A single turn carries every row of the set below to another of its rows. Some are shown first; where does it send the rows asked next?
Fim: [-7.0 41.6 -8.9 -4.5 26.9 -14.2 -7.3 7.2 9.4 5.4 -3.5 -14.6]
Zuz: [2.1 -17.3 15.4 -12.5 -9.5 9.9 -4.4 -14.5 -2.1 -2.1 -45.7 -11.4]
goz: [8.9 -7.8 9.1 -4.4 -23.3 1.1 4.1 -11.8 -6.1 15.1 25.9 24.0]
supom: [-21.4 24.6 -11.2 -21.8 -23.9 -5.0 -2.3 -20.4 15.5 -12.4 -12.5 -7.1]
temel: [5.8 43.5 -3.5 -2.4 20.4 -4.2 -5.0 20.8 14.1 11.7 -7.1 -11.1]
petik: [-4.0 39.1 -4.8 -6.9 30.3 -5.3 -0.5 -10.2 24.0 9.2 6.4 -17.2]
nabok: [-18.8 16.3 -16.7 -16.7 -24.4 -15.2 -3.8 -11.2 10.5 -20.1 -14.4 -9.6]
mafa: [0.4 35.9 -8.0 5.6 32.0 8.9 -7.5 13.7 15.7 10.7 -3.9 -14.8]
zala: [33.0 -16.2 16.2 -5.0 0.5 20.5 -0.7 11.5 -9.3 23.2 -9.7 0.9]
zepi: [22.8 -21.0 22.5 9.7 -7.9 4.9 6.9 -8.2 -26.7 -2.1 8.8 -2.4]
geve: [16.1 28.8 5.6 -9.2 22.8 7.8 -8.1 17.0 17.2 28.5 -16.6 -7.3]
soza: [-9.4 -6.3 9.2 -10.2 -37.5 -3.9 -0.7 -21.9 -9.4 -13.3 -17.6 2.4]
Nerom: [22.8 0.0 19.0 1.6 33.6 10.9 -1.1 2.9 0.3 13.5 -21.1 -22.6]
Veped: [13.0 -36.3 6.0 0.0 -0.7 4.4 7.1 -13.4 -22.3 0.3 13.0 3.4]
sif: [-16.6 23.6 5.0 5.9 -1.4 -23.6 2.7 -12.0 7.4 8.2 23.1 21.7]
dilo: [26.7 -6.2 -1.0 -6.7 29.8 15.0 -3.6 14.0 -8.4 6.4 -18.2 -25.9]
mor: [-19.0 28.3 -6.1 10.9 0.5 -9.2 -1.2 -9.0 5.3 1.8 28.4 14.2]
Dafaz: [33.7 -11.3 2.0 -7.3 17.1 24.9 3.6 17.6 -1.2 12.4 -10.3 -17.0]
Keviz: [23.5 -16.2 5.4 8.6 23.5 28.5 -2.0 11.9 -7.7 11.6 -12.0 -12.5]
Zik: [-11.6 -15.1 3.2 -5.4 -29.0 -15.3 -2.8 -13.7 -9.5 -16.7 -23.3 0.6]
bataf: [-18.4 11.7 -2.6 1.1 -1.0 -25.2 2.3 -20.5 -4.6 -1.2 28.7 14.7]
vid: [-9.3 35.3 -3.1 -9.0 -1.0 -11.7 -3.0 -6.7 21.2 20.8 19.4 16.5]
nem: [5.3 -23.9 8.2 14.2 -6.3 8.8 5.0 -11.8 -17.1 1.8 23.2 16.6]
zefu: [-2.1 -24.8 3.6 -12.1 -2.1 -0.7 -4.8 -12.1 4.3 -5.2 -45.3 -13.0]
ter: [-9.8 6.7 -17.5 -23.2 3.8 -0.7 -6.0 -8.6 23.6 -7.8 -34.6 -22.6]
tel: [-5.7 17.4 -1.6 -0.5 -12.4 -12.2 8.1 -23.0 -1.8 -5.6 38.1 4.7]
Kob: [10.7 -31.2 9.8 0.5 -5.2 4.8 10.0 -15.7 -6.7 10.9 19.1 16.6]
ropa: [-9.0 13.7 -3.5 -24.0 3.7 8.5 -6.3 -14.3 23.0 -0.3 -40.1 -21.6]

Kob moves to sif
mafa moves to Keviz
And these:
ropa moves to Zuz
zepi moves to tel
dilo moves to Veped
geve moves to zala
zefu moves to Zik

